In the rows, 128 means zero.
Y: several groups of rows, each row roughly a mix of its group's hidden directions:
Y (67 x 10):
[[105 184 106  94 112 154  95 141 122  77]
 [121 120 106 150 117 121  92 105  75 192]
 [116 113 146 156 210  96 121 142 147 143]
 [115 180  90 124 131 158  94 117  97 178]
 [176 169  71 119 108 111  91 116 107 142]
 [169 139 153 135 181 135 160 114 186 114]
 [114 182  94 160 145 106  67 117 115 130]
 [111  81 173 179 122 148 164 113 151 108]
 [ 87 152  97 127  88 107  72 118  89 137]
 [167 188 106 164  96 143 112 115 159 106]
 [116 121 191 144 127 176 139  96 172 111]
 [139 121 184 131 170 149 162 117 185 127]
 [199 124 110 107 133  74 132 143 146 101]
 [ 60 142 134 139 113 129  82  84 109 148]
 [111  96 182 132 164 138 171 149 164 100]
 [188 118 129 115 159 130 183 126 165 100]
 [ 61  93 181 121 141 144 155 142 138 119]
 [113 155  78 127  89 106  76 113  89 143]
 [ 94  97 182 132 173 145 169 147 154 135]
 [163 133 102  76  79  91 141 149 130  96]
 [210 158  90 150 129 121 122 118 140 117]
 [104  76 128 115  87  76 118 115  96 157]
 [125 112  89  83  86 117 126 133  65 148]
 [104 152  90 106  72 122  82 115  91 116]
 [138 136 103  80  80 126 163 163 129  81]
 [175 182  71 129 131 101 105 135 127 107]
 [116 133  93  86  63  93 113 130  97 110]
 [112 111 110 102  51 139 161 158 104 127]
 [156 177  72 128 111  95  81 119 120 131]
 [159 161 119 159 178 165 138 121 136 181]
 [131 119  80  75  96 104 137 152  77 128]
 [120 166 146 109 167 166 140 159 160  75]
 [ 79  85 177 128 116 132 152 137 144  79]
 [100 103 177 175 157 148 113  99 138 168]
 [179 125  81  95 105 100 157 147 115  90]
 [155 148  87 120 146 106  80  95  82 157]
 [125  81 180 140 152 122 173 143 164  99]
 [ 81  94 180 152 163 166 151 116 133 138]
 [160  88 161 129 146  97 165 147 167  85]
 [117  97 181 137 174 156 176 129 156 113]
 [117 151 165 130 179 119 145 100 180  88]
 [103  94 146 145 190 110 105 114 107 177]
 [195 159 109 149 174 125 129 119 168 132]
 [146  73 161 121 131 161 183 165 131 136]
 [180 159 115  88 171 105 131 164 152 109]
 [124 122 115  89  90 123 176 178 140  85]
 [170 119 157 141 177 153 167 117 178 134]
 [151 161  73 139  66 125 110 128  98 144]
 [110  95 110  71 100 112 164 169  98 117]
 [122 131 158 139 152 128 163 163 191  84]
 [ 89 178 117 131 143  85  94 129 124  76]
 [102  81 156  97 108 130 177 161 112  92]
 [ 81 106 194 103 127 131 158 127 156 101]
 [149 160 141 121  98 157 151 128 177  67]
 [106 146  81 146 115 127  82  83  88 156]
 [ 90 105 175 146 173 160 164 135 144 158]
 [148 102 174 109 149 140 186 137 172 105]
 [154 163  91 167 130 118  78 100 105 166]
 [126 128 165 124 165 133 157 146 187  77]
 [ 72  96 144 109  73 134 118 148  88 142]
 [137 144 113 181 136 166 125  95 115 190]
 [121 127  91 151 106 147  89  97  90 186]
 [ 90  95 183 151 158 156 168 135 152 127]
 [119 126 171 166 189 127 132 130 181 118]
 [ 91 108 165 183 133 180 154 109 139 137]
 [ 95  96 195 150 146 158 148 119 164 130]
 [101 156 162 160 170 143 101  86 165 151]]
which group is each row in? (one row of each group first):
[151  91 109 124  88 140 135 187  87 155] -> H
[137 107 108 147  55 105 108 102 112  88] -> M
[133 118  83  87 117 105 109 123  61 155] -> D

[ 63  94 177  99 102 133 149 127 123 109] -> H
[109 177 147 142 174 110 107  92 171 103] -> H
[ 90 129 141 101  96 133 119 143 135  49] -> M
[ 89  83 184 146 174 134 139 128 145 150] -> D
[193 183  88 128 156 136 116 133 138 132] -> M
[ 77  91 179 160 130 161 159 121 142 116] -> M
